One hidden turn or mirror swaps the rows below in pairs. Which row is each named row swapped with?
Dunos: [-17   3   4  -5 -10  12  15  26   0  -5 -25  -5 -12 -13   2  -3  11   1
   7]
nefu: [ -3   3   6  -6   3   4  13  35  -8 -12 -16  -2 -15   0   3  12   7  -5
  -5]
pir: [ -9   3  -4   3   4  -6  16  13 -13 -10 -19  -7   2 -11   0 -12  13  -6
  14]
pitin: [-10  21   2  -1   2  -3   6  13  -6  -5 -23  -6 -22  -9   0 -10  15 -11
  15]
pez: [ -3  15 -18 -12  -1   5  -4  23  -9 -10 -11  -4 -17   0   0 -15  11  -2
 -10]
Rodo: [ -2  16  10 -10  -1  13  33  20  -5  -7  -4  -2 -28   8   2  -2   6  -1
  14]
bag: [ -3  10  16 -10  -2   6  10  13  -7 -13   9  -1   0   2   0 -22   7  -3
   7]
gek: [ -3   5 -20 -11   6   3  25  28  -6  -4   1  -2  -8   1   3  14  10   0
  16]
gapil: [ -4   7  -9  -7   4   7  41  15  -3  -8   5  -4 -16   0   3  -3   7   4
   8]
neb: [ -5  -5 -23  -5   4   3   8   7  -9  -5   4   1  -8   2   0   1  13  -9
  13]
kas: [  8  10  -6 -25  -6  17  16  17  -6 -16   7   1  -5  12   0   3   1  -3
   4]
vigi: [  3  10 -11 -26   7  -3  10  22  -9 -17 -12  -8  -3 -12  -6  -2   4 -11
  12]
Lefig: [-11  18 -29  -3  -4   1  12  27  -1  -1  -1   2  -6   5   4  -6   7 -10
   7]
nizun: [  6   5   1  -7  -2  -2  11   8 -11 -18   0   2 -11   0  -7   1  22 -14
  23]
gufil: [ -4   1   7 -10  -2   7  40  25  -8 -12  -2  -2  -3   1   0  -6   5   0
   9]
Nolo: [  1  15  -7 -14   0   5  11  13   1  -5  19  -6 -13  15  -1  -6  10   1
   5]
gari: [-10   4  -8  -7  -7   7  29  31  -6  -4 -17   2  -5   6   5   9  13  -4
  14]
Zam: [ -4   8   2  -9  -3   7   9  -5 -10  -7 -15   1 -20   3   1  -9   4  -5
  -6]
Topal: [ -9   8 -11   8   7   2  17  25  -8  -6 -25 -11  -4  -9   2  -7   9  -5
  12]
Buze: [ 10   9  -9 -21  -3  -1  13  14   1 -19   0 -16  -1   1 -12  -2   4  -4
  12]
tibi: [ -5   0   8 -11  -2   9  24  -4  -5 -10  -7  -6 -12   2   1  -4   8  -2
  23]
Gelu: [ -8  15  -8  -7   7  -4  14  15  -4 -13 -16 -11  -8 -22  -4 -16   9  -4
   4]
Gugof: [  6  10 -13  -6   2  10  -1  10  -8  -8  -8  -3 -21   2   0 -25   8   4
  14]
duk: [-10  16  -6   7  -2   7  13   9 -22  -9 -17  -1 -17  -6   8  -3  16   0
   5]
Tob: [-15   4  -5   6  -1   8  10  20 -17  -5  -8   5 -10   5  13 -13  12   2
  -4]
nesit: [ -8  22  -6  -4  -8  21  10  28  -9  -7  -4  -3 -23  -1  10  -3   2   3
  -4]
dadu: [ -3   3 -28  -6  -6   2  16  27  -5  -8 -13  -8  -9   4   0   8  10   0
   2]
veru: [ -3   9   6  -8  -2   5 -12   4  -7  -9 -12  -5 -11   4   3  -7   2  -4
  14]
Kifak: [-11  12  -2 -14  -6   2  14  23  11   3   3  -1 -18  12   7 -12   0  -5
  -2]
gozeg: [ -9   7   1 -11 -19  19  11  25  -4  -5  -1  10 -19  12   7   1   7   1
   8]
gode: [ -5  26  -1 -10  -5   6   3  -3  -6 -10   6  -6 -13   0   5  -9   6 -11
  12]
non: [ -4  14   8   0 -13  15  11  18   4   3   2   1 -16  -3  -6  -6  15   7
   5]
Buzi: [ -5  16 -12  -7   5   5   5  18  -7 -13   1  -2 -12   3   0  -2   7  -6
  37]
Lagim: [  6   9   5 -15   5   1  12  12  -9 -16 -19 -11   2  -2  -6  -4   7  -7
  24]
rutiz: [  0   2   3 -13  -5   6  -4  15  -1  -7   6 -10 -11  -5   8 -12   6  -5
  27]
kalaz: [  0   0  -2 -22   2  13   8  33  -1 -12   0  -7  -5  -8  -8  -4  -1  -5
  -4]
sir: [ 11  17 -10 -17   9  10  11  19  -8 -16   1  -9  -6   5  -3 -14  -9  -2
   9]
Riza: [ -6  22  20 -12  -8   8  23  15  -4 -11   4  -5 -10  -4   0  -3   7  -5
   5]
malim: [ -5  13 -19  -3   0   5  -9  19  -5  -5 -11  -4  -1  -3   2   3  12  -5
   4]
vedu: [-10  -5  -8 -15  -9  11   8  27  -8  -5  -9  -2 -22   3  21  -5  -1  -6
   6]
gedib: [-13  15  -6 -21   2   9  12  35  -5 -16 -14  -2 -17   5   7   1  -9 -10
  10]
tageb: [  0   8   3 -14  -2   7  39  17  -5 -15  -1  -6  -4   3  -3 -10   4 -11
  18]

tageb swaps with Topal
dadu swaps with Buze
kas swaps with malim
Lagim swaps with gari
Tob swaps with bag

One hidden turn or mirror swaps the rows below in pairs. Which row is each named row swapped with?
Bedul: [  4   8  11  -7 -16   1   3   5  -5 -11  -9  -8  -9   2 -12  -7  -6   6
   4]
gasu: [ -8  -8  -2   5   2 -18  -3  16  -4   1   0   0 -11   9   7   6  -7   5
   2]
satu: [ -1   8  -4   2  -6   3   5   5   0   3 -12   9   3 -22  -1   2   4  -3
   6]
vir: [  6   5  -6  -1  -2   2   1   7  -1   2 -14   3  10 -17   2   5  -1  -5
   7]
maz: [-20  -3 -11  -4   6   6 -10   2   3   9  -5  -6 -12   4   1  -2  -3  -2
   7]
lupul: [-14 -15   9   5   2 -16   3  -5   4  -8  -3  -3  -6   8   8  10   3  -2
  -9]
zeka: [ -6   9  -4   2 -16  -2   6   7  -4   3  -5  11  -5 -19  -9   5   7  -4
   2]
Deses: [  8   3   7  10  -3  -5  11  -5 -10 -13   2  -4   5   5 -17   7  -4  -2
  -8]
Pokaz: [ 18   3   4   4   5  -2  -1   0 -10 -10  -8   3   9   5   1  -5  -7  -4
   2]
Zafos: [-21  -2  -8   5   7   7   9  -4   3   4   0   0   0   1 -16   8  -1  -7
   4]
nefim: [  4   4  -3  -2   0   2  -3   5  -2   0 -15   7  12 -13   3   0   0  -9
   9]
Metud: [-25  -2  -6  -2   4   5   1   0   6  10   0  -2  -3  -1  -5  10   0  -7
   5]
Supe: [ 11   2   6   8  -2  -7   9  -2 -10 -18   1  -1   6   8 -10   1  -6  -4
  -6]
Tobu: [ -1   3   3  10  -4  -2  17  -5  -9  -7   1  -6   2   2 -22   9  -4  -4
  -4]
mivas: [ -9  -4   9  -8  -3   2 -10   3   0  -2  -2  -6 -19  13  14  -9   2   5
  -3]
Rakul: [ -9  -4  -5  14   6  12   1   6  -6  10   7  10 -12  -6   7  -8   2  -5
 -11]
nadol: [  1   6  -3   2  -6   5   3  12   0   3 -13   8  -1 -19  -3  10   3  -5
   5]
vop: [ 11  17 -11  -2  -7   6 -13   0  -4  -2   8   2   1  -5  -5   1  10  -1
  -7]
Tifuz: [  8  20  -3  -7 -14   4  -7   6 -10  -8   4  -3  -2   0  -9  -3   7   4
  -1]
kuli: [-10  -3  -4  15   7  10  -4   2 -13   7   6   6  -7  -7  11  -9   4  -4
  -8]
tusur: [-24  -6  -7   2   5   6   2   0   4   9  -1  -4  -1   3  -8   9  -2  -8
   3]
sufa: [-11 -14   6   7   2 -19   3   1   3  -9  -4  -1 -10  11   8   8  -2   4
  -6]
tur: [-11  -4  10  -5  -4   1 -12   2   3  -7   0  -5 -17  10  15 -10   3   4
  -9]
taped: [ -3   0  12   1 -12  -5   0   1   1  -9   5  -5 -21   3   7  -5   8   9
 -20]
Lapuv: [  6  14   7  -6 -14   5   1   6  -5 -13  -5 -10  -8   1 -13  -4  -4   6
   2]
Nuga: [  2  13  -5   5   2   8  -6 -10  -3   0  13   3   8  -6  -4   6  13  -1
 -11]
Regu: [  7  15  -8   3  -3   3  -3 -10  -1  -2  12   5   6  -1  -4   7  16  -3
  -5]
lataz: [ -5  -5 -10  14   6   2  -4  15 -11  10  10   4 -13  -1   5   0   2   5
  -9]
gasa: [ 10  15   6  -9 -15   4  -1   6  -9 -10  -2  -9  -7   3  -8  -4  -1   6
   2]
nopa: [ 18   4   1   3   6  -3  -3   4  -9 -13  -4   0   9   3   2  -3  -7  -2
  -2]
Fepus: [-10  -6  16  -4  -7   9   8  -5   1  -8 -14  -6 -11  -1  -7 -10  -6  -7
   0]
fipaz: [ -6   6  -6   6   1   0  -3 -10   3  -3   9   9   7  -5   1  10  18  -2
 -15]
Fum: [ -7  -7  -7  15   5   4  -7   9 -10  13  10   7  -9  -1   8  -3  -2  -1
  -8]
fav: [ -5  -5  12  -5  -6  -1  -7   2   0  -8   1  -6 -19   9  14 -12   4   5
 -13]
zozuv: [-12 -13  10   6   3 -11   0 -12   8  -5   0   1  -3   3  10   9   9  -5
 -13]
favif: [-22  -2 -10  -2   6   4   3  -4   5  10  -2  -1  -8   9  -2   8   0  -7
   6]
Sasup: [  0   2  11   3 -17  -3   4  -3  -3  -8   6  -2 -18  -6   1  -2  12   9
 -19]
Goru: [ -3   2  15  -5 -11   4   8  -3   0 -12 -13  -8  -9   2 -11 -11  -7  -3
   2]
Miga: [ -8  -7  -1   9  13  16   0  -4  -3   3  -2   5 -10  -8   9 -10   7  -6
 -10]
Fep: [ -4  -1  14  -6  -9   8   8  -2  -2 -11 -15  -9  -8   0 -12  -9  -8  -1
   0]
mep: [ -5  -9  -4   5   0 -18   1  16  -4   1   1   0 -15   7   9   6  -2   5
  -2]
Figu: [ -4  -2  13   1 -14  -5  -3   1  -2  -9   7  -2 -19   0   6  -6  10   8
 -18]
gul: [ -1   2   4  12  -4   0  14  -5  -8  -7   1  -5   1   4 -23   5  -5  -6
  -5]
ginun: [-12 -10   7   5   0 -14   1 -10   9  -6  -3   0  -3   3  10   9  11  -3
 -14]
tamo: [  1  11  -6   6  -1   2  -6 -10   1   0  11   2  10  -7  -3   9  14  -1
 -11]
Tok: [-15  -4   0  -8   5   7 -13   4   6   3  -6  -5 -15  10   9  -6   2   3
   3]

zozuv swaps with Tobu
fav swaps with Bedul
Tok swaps with Tifuz
Deses swaps with lupul
taped swaps with Goru
tusur swaps with tamo

